Each row is where one point has got to under a steady rotation. How many steps took it there?
The counts run from 0 to 790.
[131 105 184 106 156 124 146 114 137  88 166 108  91 139 193 104 135 121
 143 126 170 134 151 123 129 112 133 150 116 134 116  95 107 158 129 107
 119 131  81 173 141  97 135 201 149] => 302
[ 99 118 156 129 114 146 127 140 112 119 122 138 105 123 105 116 119 173
 102  88 200 143  97 150 138  79 139 161  68 114 135  90  98 124  89 114
  78 117 172 124 141 135 128 126  94] => 483
[138 134 143 107 140 108 148 170  68 155  71 155  94 154 154 131 125  99
 142  92 132 143 152 148 150 135 100 131 146 123 122  90 135 162  99  95
 135 152 139 150 186 126 153  79 120] => 678
[133 142 115  81 164 162 123 155  86 113 124 130 114 169  93 110 159 137
  98 122 102 140 148 128 110 169  65 134 164 147 163 143 152 135 178 133
 128 100 135 109 129 130 158  65 145] => 360
[155 174 134 142 125 143 125 183  83 153  65 132 101 145 124 115 122 149
 126 132 125 128 142 154 123 146  74 128 132 147 122 112 136 152 124 135
 167 131 206 150 165 133 156  88 147] => 680
[151 160 188 100 168 166 197 131 137 101 127 144 100 117 147 121 117 112
 134 113 166 170 105 165 138 117 130 164 121 125 151  57 131 141 125 136
 107 100 176 134 127 124 131 147 129] => 1
[123 136 125 142 161 147 128 126 134 123 166 119 144 174 143 124 112 176
 131  93 119 187 124  80 157 140 159 151 143 131 141 162  78 156 118 135
 152 157 110 126 124 139 141 183  82] => 270
[139 126  96 124 130 109  67 159 137 131 160 133 108 144 125 117 124 187
 103 100 169 142 119 189 171  97 109 178 118 144 177 114 126 138 103  90
  94 110 126 113 104 128 130 120 131] => 496
[110  84 197 152 126 124 116 102 101 108 153 153 140 140 101 122 132 194
  92 123 164 113 110  95  93 105 108  96 103 135 131 111 141 104 137 150
 127 111 103 158 103 123 104 168  89] => 775
[151 162 117 124 129 135 106 159 132 135 150 131 139 135 161  84 104 172
 144 156  96 166 122 124 126 147 158 153 132 149 132 129  92 158 148 173
 153 142 157 139 105 136 101 198  67] => 259
[130 116 203 169 116 135 146 111 146 143 126 184 115 162 146 150 127  94
  84  97 159 138 128 140 120 104 133 144 122 132 108 109  98 158 112 129
 131 157  94 139 116 104 175 152  66] => 447
[129 150 106 106 161 165 141 170 103 138 151 119 125 159 133 125 108 136
  89 131 111 154 145 119 175 140  79 169 141  98 162 133 151 117 102  76
 120 102 157 182 121 136 156 122 156] => 34
[143 148 129 195 113 139 120 112 148 170 124 167 135 163 122 123 151 124
 111 158 110 152 127 134 106 149 125  95 163 156 118 101 100 159 157 129
 191 140 181 137 133 140 143 127  82] => 420
[154 134 171 130 126 145 103 158  89 151  87 144 105 148 139 135 129 155
 112 138 113 116 160 154 121 135  52 116 143 153 143 114 137 154 134 143
 136 107 193 148 160 135 178 105 146] => 665
[146 122 177 124 138 133 123 128 132  87 155 105  87 133 172  99 130 156
 146 146 168 128 147 135 117 105 124 147 106 136 117  89 106 145 132 131
 150 113 117 181 150  92 131 198 163] => 303
[136 148 162 180 145 108 126 122 175 154 141 187 123 155 131 121 165 115
 111 156 140 173 105 168 120 116 132  90 147 143 110  90 111 154 130 107
 155 144 160 110 107 138 127 137  66] => 436
[118 124  51 110 123 158  90 145 129 166 151 147 112 162  93 106 144  89
  99 126 101 143 135 135 138 150 109  95 187 130 158 130 113 163 137  93
 124 117 116 143 140 150 128  64 140] => 381
[142 143 146 113 174 123 139 166  83 148  84 159 102 165 154 147 147 101
 138  88 128 149 134 140 165 141  96 140 164 124 136 103 146 156 105  85
 156 154 144 117 170 151 161  82 127] => 677
[143 165  86 159  62 158  99 177  86 174 114 154  93 171 141  74  97 140
 121 140 108 138 116 136 108 153 120 141 133 137 136 101 139 168 143 149
 150 161 141 165 102 129 139 111 128] => 710
[123 149 115 143 136  92 184 168 150 132 153 127 123 150  88 112 108 139
 131 116 126 167 103  82 154 185 127  83 177 136 125  88 128 160 172 148
 113 120 121 129 121 159  92 111 144] => 552
[137 113 174  90 149 159 133 107 114 129 127 111 128 110 143 106 175 122
 124 153 142 119 185 150 111 108 107 123 113 145 133 112  98 137 137 121
 131  84 180 172 201 125 169 157 114] => 634
[115  94 183 141 151 108 103 107 107  96 171 164 164 164 119 124 136 191
  92 117 158 126 114 103 109 123  99 105 116 144 140 118 156 104 119 124
 145 115  93 142 102 121 122 160  91] => 776
[109 122 108 111 127 125 108 168 119 152 123  91  84 153 125  99 136  98
 103 153 119 135 134 120 149 114 105 126 166  96 120  95 137 210 148 100
  85 135 144 154 120 167  91 135 129] => 61
[ 93 135 165 155 108 155 117 167 100 122 120 154  86 154 141 100 141  93
 110 144 114 143 144  96  98 123 141  85 148 183  62 102 126 158 149 183
 130 140  88 168  99 123 142 130 133] => 102
[128 103 133 151 181  78  96 126 163  93 146 179 122 141  82 123 138 171
  91 109 195 143 139 142 133 103 106 101 121 145 127 101  95 105 113  87
 143  93 100 130 142 116 106 132  92] => 787
[ 96 112 160 127  88 183 133  99 101 112 167 163  99 158 136 105 159 130
 109 124 164 132  93 148  88 106 132 132  89 152 121  94 120 112 150 146
  95  98 125 136  91 117 153 120 134] => 147
[123 137  94  91 154 147 136 168 123 150 160 121 128 138 126 104 108 125
  92 120 114 168 156 133 185 143  82 165 139  89 174 145 147 136  97  71
  81 108 136 179 129 138 156 117 143] => 35
[127 124 165 139 176  81 116 113 164  93 145 152 140 141 111 131 165 171
 100 109 174 140 133 140 112 124 113 119 145 166 132  76 133 113 148 115
 127 108  99  99  93 120 127 140  79] => 782
[119 109 173  98 183 191 102  88  93  98 152 130 145 136 164 130 186 150
 112 160 139 130 127 125 134  86 103 130 137 123 149 131 115 110 118 102
 165 101 185 155 148 141 139 166 127] => 630
[124 128 151 111  77 147 129 144  98 128 141 116  99 132 141 126 116 149
  90  75 174 115 132 137 162 110 122 189  97 158 138  85 118 126 106 120
  68 115 124 137 100 121 148 119 119] => 493
[122 141 119 126 173 111  99 171 108 139 108  81 134 166 122 100 171 156
 122 152  95 141 166  81 130 152 104 114 177 138 122 128 144 165 163  95
 140 157 156 135 126 165 130 129 103] => 69
[102 159 104 140  93 153 137 163 120 166 124 143 102 166 131  90 129 108
 107 110 120 176  87 146 125 132 160 116 134 110 128  91 152 175 139 126
  90 177 141 132  86 168 125  96 111] => 713
[133 127 117  85  79  81 120 148  82 142 148 105 114 128 151 105 102 179
 141  85 134 115 145 129 156 149 104 134 105 156 148  76 149 156 126 117
  82 115 115 162 151 131  99 137 135] => 518
[108 125 112 100 133  98 118 172  93 138 134 105 125 127 146  80 141 104
 126 147  90 144 175 110 154 137 119  92 146 113 112 107 150 175 110  76
 108 157 132 185 169 152 103 138 115] => 66
[ 91 112 130 165 163 100 125 159 114 124 124 159 121 196 136 123 136 116
 128 122 109 172 142  90 140 151 123  64 164 127  92 141 129 156 111 115
 166 162  84 158 143 148 135 124 117] => 95
[118 130 169 169 131 150 116 143 103 122 139 183 143 150 135 134 124 196
  78  96 153 165 109 149 145  93 107 160  93 128 148 139 129  85  83 125
 131 120 146 146  95 121 168 146  92] => 470
[164 165  93 132 155  73  99 178 142 145 119 166 127 101  99 134  98 124
 112 117 141 131 108 137 181 139 116 138 178 145 153  92 114 140 137 100
 157 132 152 120 134 146  89 114  99] => 220
[136 150 140 124 185 151 144 144 128 110 150 150 131 139  84  91 106 145
 118 128 109 137 105  64  92 157 142 113 159 139 151 159  96 131 175 171
 170 126  98 136 122 122 110 158 115] => 575
[106 156 131 128 165 148 175 152 107  96 152 148 132  99 106  89  95 117
 131 132 122 144  85  77 129 141 156  88 143 141 101  98 120 113 163 163
 143 116 129 184  99 141  87 141 149] => 569
[123 185  81 158 138 155 122 194  99 155 106 147 120 139 118 101 123 132
 107 100 115 147 142 118 155 135 134 114 146 142 138 127 135 110 108  95
 158 181 148 159 118 148 161  82 141] => 701
[104 114 125  82 170 167 127 154  67  90 104 128  89 137  81  92 143 119
 109 129 150 115 102 110 109 115  99 126 124  98 127 109 135 128 139 118
 123 105 155 154 161 152 111  73 166] => 353
[123 127 117  97 122 143 126 172  83 164 117  74 125 115 103  87 125 140
 109 142 105 134 177  97 124 136 100 124 127 100 137 127 132 168 144 103
  93 127 158 192 174 154 134 131 130] => 52
[106 137  99  92 144 152 144 169 116 125 109  76  95 156 120  89 129 108
 104 150 131 139 135 125 160 112 120 166 140  76 129  76 140 186 138  79
  96 130 169 147 131 165 109 119 132] => 46
[143 142 105 159 104 152 105 113 135 184 153 140 136 180 120 113 153 125
 110 170  83 144 131 123 109 177  95  94 181 160 137 128 125 177 177 126
 161 133 159 116 111 139 135 116  95] => 405
[134  97 186 116 115  70 126 119 118 102 155 174 120 121 128  95 136 149
 108 126 166 115 168 143  91 116 115 107 104 155 121  63 132 118 139 134
 110  99  91 163 137 108 112 164  75] => 779
[141 116 155  61 143 144 120 160  81 101 110 154  85 124 127  85 144 145
 116 124 121 116 164 151  88 120  78 118 123 129 155 110 156 123 151 145
  94 108 124 150 160 124 139 113 172] => 343
[148 139 120 149 108 149 121 144 156 137 172 116 131 161 162  98  96 188
 130 152 123 172 145 116 121 153 131 147 132 142 140 143  77 173 140 178
 144 118 149 159 127 118 124 207 102] => 274
[153 148  84 118 146  81  96 175 138 131 183 133 127 113 112 112 116 161
 116 101 128 130 115  98 175 148 111  91 175 165 149 106 148 137 140 102
 136 148  87 163 108 140  85 134 168] => 541
[107 130 139  98 189 151 177 105 141  90 172 150 123 161 122 116 137  77
 125 127 133 179 131  87 123 157 169 149 157 120 114 124  73 142 162 126
 147 113  95 131 129 107 126 146  95] => 592
